In the rows, zero is written as 128.
Where one turn sends some rows of the set: a few examples, then the rows asked:
J_3: [136 163 142  86  99 134 126 127 140 109 135  88 170 121 141 132 103 122
 170 136 126 110]
J_165: [137 105 147 103 147 129  97 118  79 110 130 111 147 157 117  94 146 161
  99 108 165 121]
J_675: [108 144 122 125 131 131 116  95 141 147 140 151 127 126 149 135 129 109
 129 107 142 113]
J_544: [175 148 126 131 104 117 153 107 113 139 132 110 158 144 130 144 129 121
 101  91 173 122]
J_671: [153 119 126 122  77 124 109 120 118 149 134 138 145 151 126 157 131  92
 116 119 161 130]
J_914: [167 162 124 100 125 133 116  96 127 133 162 126 164 160 126 143 115 101
 172 120 159 123]
J_419: [163 132 117 118  96 119 114 127 123 122 125 163 159 146 123 113 138  92
 179 133 144 111]
J_436: [136 114 145 121  60 135 113 140 126 132 106 113 142 129 114 121 104 112
 134 114 130 134]
J_536: [128 106 146 104 145 124  99 125  81 111 138 106 157 157 124 106 140 164
  90  98 163 112]
J_865: [132 139 132 100 100 116 132  92 120 146 135  81 152 113 117 158  92 106
 140 125 134 127]
J_591: [ 93 129 145  96 106 127 125 134 126 117  95  76 150 138 135 121 140 122
 166 113 116 110]
J_939: [162 124 129 130  81 122 130 113 120 140 136 121 137 152 119 156 134 103
 100 100 161 133]
J_282: [156 110 153  87 145  98 111 101 121 106 132  97 130 171  92  91 148 143
 125 151 180 110]
J_348: [177 124 126 104 124 102 145  92 135 156 160 130 116 138 128 127 112 111
 150 136 164 130]
J_588: [ 74 124 148  86 146 101 117 110 120 119 158  97 131 137 126 104 154 142
 123 145 150 129]
J_760: [ 81 132 156  93 149 117 124 124 125 121 160  97 133 154 112 112 155 145
 110 145 134 138]
J_867: [141 114 137 101 149 122  99 124  75 108 133 104 147 150 133 100 138 159
  93 101 155 120]
J_804: [151  97 134  99 130 110 114 126 127 121 121 124 135 145 116  80 152 105
 163  79 182 116]
J_982: [176 125 142  99 108 101 154 115 139 158 150 112 107 122 124 115 111 111
 140 139 160 135]
J_357: [157 116 158  98 146  97 108  98 126 112 130  96 116 166 101  98 145 149
 129 163 176 108]
J_855: [162 109 149  95 158 103 112 105 125 112 138  92 129 161  95  72 147 140
 141 143 176 122]
J_609: [150 156 137 105 112 153  88 136 135  82 134 130 166 129 104 121 138 114
 153 146 160 126]
J_715: [137 151 134  86  99 138 134 118 139 108 146  92 171 124 147 140 116 111
 179 126 132  94]
J_361: [127 119 146 108 131 136 104 127  86 115 134  99 150 158 123  98 151 165
  91 100 176 112]
J_285: [141 116 153 117  65 131 127 142 125 133 102 108 140 123 116 137 116 118
 142  96 134 129]
J_448: [147  96 132 118  80 139 123 154  95 113 105 124 151 146 120 115 161 136
 162 125 152 123]
J_610: [147 118 162  86 159  97 110 105 120 104 135  95 131 159 102  90 157 143
 133 159 173 115]
J_592: [ 84 125 165  82 147 116 119 118 111 125 156  97 134 149 121 100 156 148
 107 141 146 134]
J_813: [108 152 127 115 130 124 130  84 143 142 152 124 132 121 136 159 117 116
 121 114 147 108]
J_534: [153 137 149  99 142 121 108 108 126 116 142 101 139 165 103 116 153 166
 140 182 157  98]
J_946: [128 109 140 112  69 143  85 113 106 113 113 129 139 144 140 103 112 131
 146 143 130 141]
J_752: [100 135 127  87 122  95 138  95 125 115 135 101 152 128 133 102 150 135
 183 131 175  92]
J_459: [163 139 115 109  98 127  98 127 130 104 130 159 162 147 124 113 135  99
 175 133 144 123]
J_595: [139 164 155  86 104 114 115 148 118 115 123  77 168 134 134  92 102 106
 148 139 127 140]
J_793: [137 112 131 104 146 122  97 135  77 117 127 113 147 162 123 101 139 164
  92 106 157 123]
J_26: [177 153 122 102 134 108 124 102 123 148 164 142 143 150 125 137 120 103
 164 122 161 124]
J_302: [139 118 119 102 139  99  93 131  74 110 112 125 131 172 126 108 136 150
 106 116 140 120]
J_258: [104 126 165 103 152 129 127 145 125 122 158  86 135 148 103 116 140 131
 108 128 115 144]
J_239: [ 85 134 162  98 152 119 127 119 119 126 164 104 138 150 113 101 163 139
 111 143 139 139]
J_342: [135 155 133  83 101 142 132 118 141 108 146  90 164 120 148 138 116 114
 174 128 121  96]
J_907: [125 147 131 106 116 119 137  82 129 146 144  89 146 119 131 162 101 114
 133 125 132 100]
J_17: [147 126 135  83 137 143 115 154 130 115 129 112 142 138 120 104 144 106
 197 137 142  96]
J_937: [ 84 124 156  78 148 110 121 113 122 132 166 103 142 147 113 102 163 146
 117 142 142 132]
J_678: [141 118 147 108  60 127 126 141 130 139 106 107 141 123 114 131 111 111
 146  98 135 126]
J_504: [113  99 150 101  92 154 142 134 120 137 140  84 153 116 130 103 159 138
 126 102 173 103]
J_305: [174 159 122 132 112 125 151 100 116 105 131 103 164 133 135 140 130 135
 118 102 176 113]
J_46: [156 129 117 114  91 121 110 127 127 126 128 159 163 140 123 115 138  90
 179 129 146 111]
J_87: [159 115 150  96 154 103 107 104 124 110 132  97 128 173  99  94 143 149
 135 168 166 108]

J_17 turns into J_448
J_609 turns into J_946
J_715 turns into J_46
Where do these go?
J_165 turns into J_592
J_752 turns into J_804
J_302 turns into J_258
J_982 turns into J_305
J_536 turns into J_937
J_357 turns into J_867
J_361 turns into J_588
J_348 turns into J_544
J_939 turns into J_907
J_342 turns into J_419
J_436 turns into J_3
J_760 turns into J_87
J_865 turns into J_914

Where one turn sends some rows of the set: a few examples, then the rows asked:
J_124: [135  58 169 105 115 117 116 175 127 153  99 116 108 120 162]
J_679: [125  71 150 173  91 109  64 149 157 157  87 102 135 126 115]
J_755: [156  86 170 144 103 118 126 156  84 156 115 133 130 147  85]
J_668: [132 114 149 170 115 125 106 153 151 116 108  87 146 155 122]
J_106: [135  50 140 130 143 120 100 151 146 140 129 141  92 168 119]
J_767: [133 105 180 112 141 101  95 179 139 177  79 139 149 122  98]
J_801: [111 108 198 113 146  99 103 164 128 124 109 148 125 121 121]
J_8: [115  76 124 148 143 119  78 183 128 138 128 145 118 168 124]
J_977: [160  87 178 154 148 116  86 137 106 155  95 149  85 156 118]
J_777: [135 107 190 131 138 100 110 168 142 113 133 129  97 120 144]
J_185: [103  64 125 162 120 120 117 162 137 159 131 143 114 148 127]
J_888: [159  81 183 135 127  90 123 198 115 156 120 147  97 143 129]
J_638: [143  71 202 157 124  73  94 200 152 154 109 121 123 152 107]
J_411: [120  68 178 139 103 113  54 178 169 141 102  97 102 160 125]
J_848: [153  65 107 146 123 126  89 153 123 146 107 142 120 153  97]
J_216: [138  95 182 103 108 122  94 145 149 169  81 155 145 128 116]
J_919: [120 110 176 135 107 105 138 152 137 164  77 135 112 102 104]
J_467: [152  75 179 166  82  97  90 162 130 153  93 125 157 144  90]
J_732: [114  79 118 159 120 135  98 176 135 165 104 126  94 174 106]
J_731: [155 113 155 139 104 121 116 179 141 179  91  76 118 161 118]
J_763: [136 115 151 156 112 110 116 189 165 120 114  92 127 158 138]
J_526: [137 115 154 170 130 117  97 157 168 122 100  96 115 160 145]
J_45: [136  94 179 159 127 100 123 138 160 161 124 113 129 134 165]
J_492: [136 112 164 152 101 112 143 167 129 152 107  97 113 109  94]
J_236: [124  94 205 102 137 121 105 157 156 178  90 132 118 150 104]
J_683: [156 129 158 138 122 135  74 148 117 121  85 112 100 140 107]
J_278: [149 116 163 132 137 119  69 158 122 129 115 103 153 165 138]
J_954: [139  73 155 130 156 120  75 150 105 156  71 113 120 118 144]
J_496: [106  69 171 158 122  90  79 188 154 145 120  90 147 133 105]
J_594: [124  66 168 114 128 135 119 160  99 161  94  82 131 135 107]
J_59: [134 120 176 106 112 130  86 168 121 140  63 127 100 143  96]
J_996: [134  58 124 147 144 104 127 181 135 161 127 124 112 148  91]
J_677: [147  71 203 161 116 107  65 140 151 147  89 126 109 170 108]

J_954 turns into J_124
J_683 turns into J_777
Where do these go?
J_801 turns into J_919
J_45 turns into J_731
J_767 turns into J_216
J_755 turns into J_977
J_679 turns into J_411
J_732 turns into J_8
J_106 turns into J_996
J_638 turns into J_467
J_763 turns into J_668

Where one turn sends some rows of the set: a few examples, then the rows asked:
J_117: [154 169 125 121 128 108 135 141 135 157 152 150 133 128  92 118 130 165
  94 107 180 101 101 107 136  98 114 166 143 127 125  98 155 114 121  98
 108 159  94 131 141 110 124 180 142 108 136 162 152]
J_201: [122 121 125 130 135 121 126 141 136 158 135 156 142 135 120 124 130 141
 102 126 150 109 110  87 121 116  95 111 152 167 137 108 101 137 131 145
  86 105 129 126  66 158 139 133 146 127 109 102 146]
J_664: [125 170 116 124 146 146 130 108 104 129 153 162 123 109 132  90 148 142
 119 127 173 110  85 118 127 119  92 116  94 153 132 124  80 132 134 142
 127  94 152 127 125  57 160 163 139 119 118 133 122]
J_166: [132 120 118 127 164 122 127 133 146 149 149 149 103 108 120 120 134 166
 119 129 164  87 125 155 118 143 115 119 115 114 145 153 169 135 100 124
  95 117 136 136 156 139 173 174 104 112 125  81 109]
J_589: [129 185 131 132 147 101 135 109 126  92 125 163 158 104  78 102 120 120
 112 109 129 115 147 132  82 141 139 165 156 155 134 159 146 104 122 116
  93 122 114 124 165 147 144 153 148 128 109 129 147]
J_291: [122 134 133 149 123 124 141 167 153 141 113 148 140 121 128  89 101 138
 102 157 105 113  88 102 142 138 125 132 141 118 114 112  92 109 138 135
  53  98 126 113 119 130 135 128 126 104 122 128 146]
J_805: [137 169 121 141 116 160 141 105 144 127 123 123 133  90  95  93 147 165
 108 150 166  89  87 120 114 141 100 149 122 127 132 147  88 164 138 129
 127 109 163  83 119  94 152 140 151 127 124 138 153]
J_624: [120 145 145 108 135 125 121 110 130 122 110 123 136 121 117  82 149 131
 145 123 169 149 134 112 128 130 109 120  93 147 123 141 121 133 158 147
  91 125 155  76 102  96 144 158 143 116 121 140 165]
J_806: [147 168 118 130 152 100  98 148 101 137 110 160 119 109  99 122 115 178
 136 143 177  91 119 175 126 152  84 112 133 138 150 190 128 168 121 119
  92 138 106 126 156 140 142 164 121 122 107 109 150]
J_908: [117 182 109 116 149 134 132 113 133 163 140 120 125 109 138  84 138 143
  94 158 141 150  89 131 114 123 100 116  90 132 107 149 105 125 156 141
 106 125 126  85 132  92 144 170 105 114 106 151 136]
J_649: [119 147 124 121 150 110 118 116 117 113 155 160 169  72  92 125 112 132
  94 131 156  93 140 104  82 142 130 149 151 176 136 167 145 127 147 113
 129 131 141 168 159 122 162 125 119 140 138 129 153]
J_808: [142 158 104 121 158 104 113 130 130 159 115 127 119 125  92 138 122 163
 109 130 175  62 160 101 122  87  94 150 129 118 128 124 143  95 142 122
 144 137  92 132 111 111 151 148 145 138 123 152 159]
J_321: [133 143 109 131 134 124 127 181 127 166 132 154 142 132 138 121 106 134
  99 122 162  96 108 104 115 143  88 108 123 164 108 145  93 132 122 151
  62  94 114 140  80 118 151 128 121 137 130 149 120]
J_782: [143 165  97 120 143 100 151 142 103 141 125 145 169  81 128 100 122 122
 127 119 161 120 131 122  74 135 150 137 173 173 123 148 169 109 128 135
 101 126 118 131 163 111 130 177 107 143 107 126 148]
J_759: [139 153 141 123 134 116 130 126 131 125 134 113 145 135  95  92 134 146
 116 160 190 143 109 129  92 125  83 106 130 146 131 124 112 147 140 134
 115 118 164  84 147  91 164 104 146 122 120 147 121]
J_383: [136 142 114 142 171 112 134 125 132 116 126 150 140 143  94 102 119 174
 149 140 157  99 120 143 108 153 147 111 110 120 146 151 110 153 138 126
 114 137  89 134 137 135 145 174  79 102 156  83 150]
J_393: [138 147 106 144 128 126 151 158 128 147  97 143 179 136 129 111 105 141
  97 163 138 109  89 128 115 144  93 113 137 129 142 133  82 121 136 158
  78  92  97 141 110 115 143 100 141 136 122 129 151]
J_52: [104 166  87 138 153  91 152 126 111 135 140 185 117 100  99 125 113 134
 136 104 141  92 119 106  83 103 151 130 140 167 109 155 128 113 150 123
 115 118 139 136 177 124 137 175 121 139 121 130 181]
J_464: [136 125  98 101 160 106 118 134 129 132 128 156 143 104  92 118 118 145
  98 141 182  85 157 129 105 117 119 145 120 108 112 141 141 104  97 102
 104  83  80 126 104  83 173 151 128 108 101 141 173]
J_831: [137 132 132 122 161 101 147 141 110 119 149 158 189 110  80 120 124 145
 109 161 172 103  99  83 137 129 114 135 122  98 142 116 129 107 140  98
 119 153  98 130 154 123 131 170 133  76 122 155 148]
J_771: [126 169  94 164 150 135 150 145 125 126 117 190 156  78 112 129 145 139
 108 126 137  74 149 113  95 137 118 140 147 148 127 163 127  92 146 124
 124 149 131 131 193 112 156 146 112 131 135 129 142]
J_537: [131 152 128 148  99 125 115 151 136 150 130 161 145 121 126 130 106 143
  98 139 127 101  96  94 142 122  94 144 115 129 142 113  86 135 155 126
  63 103 155 138 107 150 126 155 159 143 102 125 152]
J_296: [152 166 139  96 136 125 130 165 133 113 135 134 117 128 124 115 101 180
 129 109 156  83 112 155 146 139 145 133 116 136 149 165 140 157 138 105
 101 117 134 160 171 112 138 155 121  94 145 108 146]
J_661: [166 136  98 120 160  95 136 169  87 143 125 165 160  72  82 124  93 143
 130 143 169  99 115 120 110 132 106 117 113  97 122 125 114 116 109 112
 100 123 110 123 150  82 153 157 146  90 117 151 193]
J_918: [129 141 124 129 149 120 111 127 108 146  98 139 125 127 131 101 100 169
 132 144 166 111 148 156 135 120 136 102 148 113 162 126 142 157 161 112
 134 129 125 159 161 141 158 180 139 131 125 100 135]

J_805 turns into J_759
J_166 turns into J_296
Where do these go?
J_589 turns into J_782
J_201 turns into J_291
J_661 turns into J_808

